A single turn carries every row of the set below to another of its rows. Some are shown first; where does it send the rows asked next?
seniz: 18	-18	17	32	30	-5	15	4	-17	-7	17	-16	-24	-3	-32	-32	8	-9	-33	-14	-20	23	8	-18	-6	-4	3	-26	-7
sif: 31	-15	16	42	24	-13	19	0	-2	0	10	-5	-30	-3	-33	-29	24	1	-38	4	-31	18	7	-14	-4	1	-5	-14	-2
bap: 16	-14	19	17	25	4	17	1	-16	-12	21	-18	-26	-1	-27	-32	18	-10	-19	-8	-38	21	-2	-12	-8	-3	7	-22	-2
dozez: 26	-20	14	39	18	-10	6	1	-12	-7	12	-8	-18	1	-28	-34	11	-5	-43	1	-23	16	11	-2	0	-1	-4	-36	3
sitaf: 42	13	5	-10	-11	-11	25	-16	-22	13	13	-5	-10	-3	4	-11	5	-7	-9	11	-5	-15	8	-36	-20	7	-13	-15	6
tato: 42	18	-4	-2	-11	0	19	-17	-19	26	24	-19	-1	3	-3	0	9	-4	-29	6	-5	-1	6	-24	-17	14	-32	-4	12
tumef: 3	-8	22	38	9	-27	19	9	-21	-11	15	-14	-17	19	-25	-24	-5	-5	-25	-9	-34	35	16	-7	-12	15	0	-9	-17
basab: 21	-7	-2	40	-15	-12	13	-5	-17	0	4	-21	8	31	4	2	-1	-20	-20	-25	-32	24	-3	-24	4	-10	-6	9	-2
zaz: 29	26	3	6	-5	-23	22	-9	-21	18	19	4	1	8	-9	-12	13	11	-23	18	-16	10	2	-39	-25	31	-23	-18	4
savos: 40	15	12	6	-12	-23	30	-20	-18	25	18	-3	3	5	10	-11	-6	-2	-13	8	1	-2	16	-37	-14	1	-23	-7	-9
lafi: 33	15	3	3	-13	-7	27	-11	-19	36	12	-3	0	-2	13	-11	3	-5	-23	11	-1	13	4	-40	-13	-3	-27	-9	2
pekol: 45	16	9	-5	-12	-10	25	-24	-21	17	21	-11	-3	11	4	-6	-3	-3	-15	8	-9	-13	14	-22	-21	19	-23	-1	0
rute: 55	16	-1	-3	-3	-19	26	-21	-18	18	18	-7	-3	0	-4	-15	2	0	-18	5	9	2	16	-28	-18	3	-20	-15	-7
gibi: 24	-12	15	27	22	6	16	6	-4	-12	13	-9	-6	-4	-23	-34	22	-6	-22	11	-43	12	-6	-9	-2	-10	6	-21	-4
Tun: 28	-8	-2	31	-20	-9	10	-11	-21	-1	4	-23	-2	38	3	0	-2	-18	-26	-25	-33	28	-1	-7	2	0	-8	8	2
Sigap: 29	-20	8	37	5	0	3	-9	-18	1	13	-24	2	9	-8	-17	8	-17	-40	-19	-13	10	-2	-8	14	-25	-8	-26	4
gel: 28	23	12	4	-23	-24	26	-17	-22	30	25	-9	-1	14	7	-6	11	4	-21	12	-14	14	6	-20	-15	16	-36	-5	1
Fip: 13	-3	7	48	1	-23	23	5	0	-10	15	-8	-6	23	-20	-12	1	-5	-13	0	-56	24	15	-21	-13	18	-7	7	-5
Suvoz: 31	-16	8	18	5	23	7	-7	-19	-3	3	-18	2	14	1	-24	8	-19	-31	-8	-32	14	-16	-3	6	-17	6	-14	1
lega: 36	21	14	10	-4	-27	30	-13	-18	15	15	-2	7	5	-5	-8	0	4	-15	15	-4	-13	10	-37	-21	17	-18	0	-13
bol: 15	-7	6	47	-10	-17	9	-4	-14	-6	20	-27	23	27	-3	-4	-4	-16	-21	-17	-32	18	4	-8	8	-13	-13	-5	-7
nago: 38	-18	9	22	5	12	8	-13	-21	4	-1	-18	-19	10	-7	-15	24	-16	-39	-16	-23	10	-20	-13	8	-15	1	-8	9
zuged: 28	12	0	-3	-12	-13	22	-3	-22	21	13	-5	-16	-12	-6	-10	18	-4	-22	18	-6	-3	4	-37	-18	12	-22	-20	16
porob: 22	-19	17	14	10	19	12	-10	-27	1	13	-30	-16	13	-4	-20	4	-22	-30	-25	-24	20	-9	-5	2	-15	2	-7	-3
Pegog: 41	-15	6	32	11	4	10	-16	-17	7	3	-15	-10	10	-8	-17	23	-12	-40	-22	-15	19	-17	-23	11	-23	-2	-14	3
diso: 27	-13	20	35	23	-4	19	-3	-3	-4	11	-2	-29	1	-26	-30	27	0	-28	7	-46	14	-1	-20	-6	6	-1	-16	5
nem: 28	21	7	4	-14	-30	29	3	-19	21	14	-7	-8	-7	-15	-8	17	4	-24	25	-4	8	9	-21	-21	17	-25	1	-8
buguf: 42	22	7	-2	0	-23	26	-17	-21	8	17	3	0	4	-5	-16	11	6	-11	14	-8	-8	4	-39	-24	18	-11	-19	-3
dele: 16	-11	10	30	-16	0	7	-1	-22	-5	2	-16	8	36	7	-13	-14	-18	-28	-9	-39	23	2	4	0	4	-2	-1	-4
Dazu: 20	-18	15	30	18	9	10	-12	-24	3	19	-27	-5	11	-8	-17	1	-20	-32	-33	-16	18	-5	-23	6	-20	-3	-18	-2
Bom: 8	-3	14	45	5	-23	19	9	-2	-16	22	-12	10	15	-22	-21	8	-4	-11	7	-52	20	9	-10	-4	1	-5	-10	-12
Rolo: 0	-3	20	35	13	-20	20	7	-16	-19	25	-20	-6	17	-28	-18	6	-7	-11	-8	-49	23	6	-15	-13	14	1	-5	-11
pegi: 48	22	-8	-3	2	-11	25	-9	-14	23	18	-5	-3	-6	-13	-16	15	5	-27	14	1	19	4	-29	-21	9	-22	-15	-3
Pomem: 27	22	5	13	-11	-13	25	-5	-20	26	12	-7	11	7	-1	1	-2	-1	-28	15	-6	-1	6	-37	-21	22	-27	9	-5
Zadin: 38	19	19	-2	-16	-30	27	-22	-24	16	20	-3	-8	13	2	-14	4	6	-16	15	-9	-3	14	-17	-20	22	-23	-9	-6
futi: 15	-7	10	47	-7	-31	22	4	-5	-5	13	-9	-18	23	-18	-15	-1	-5	-20	0	-48	33	23	-8	-10	16	-12	3	-5
raz: 43	16	10	-4	-10	-32	27	-11	-23	12	12	-4	-14	-3	-12	-14	10	2	-19	16	6	-5	14	-20	-20	13	-17	-11	-9
vipo: 1	-7	20	38	-1	-11	15	-6	-25	-5	22	-30	9	29	-4	-4	-7	-18	-17	-29	-35	20	-1	-20	0	-3	-6	2	-10
noro: 11	-11	14	42	-1	-20	10	9	-13	-13	8	-7	-8	22	-20	-25	-8	-5	-31	6	-42	24	20	5	-10	21	-4	-13	-5
lak: 9	-9	19	29	-5	-6	14	-6	-29	-2	14	-27	-2	35	-2	-12	-13	-17	-27	-26	-31	32	4	0	-4	5	-4	6	-15

dozez moves to -> Bom
Tun moves to -> Pegog
Now find these:
seniz moves to -> Rolo
pegi moves to -> zaz
savos moves to -> sitaf

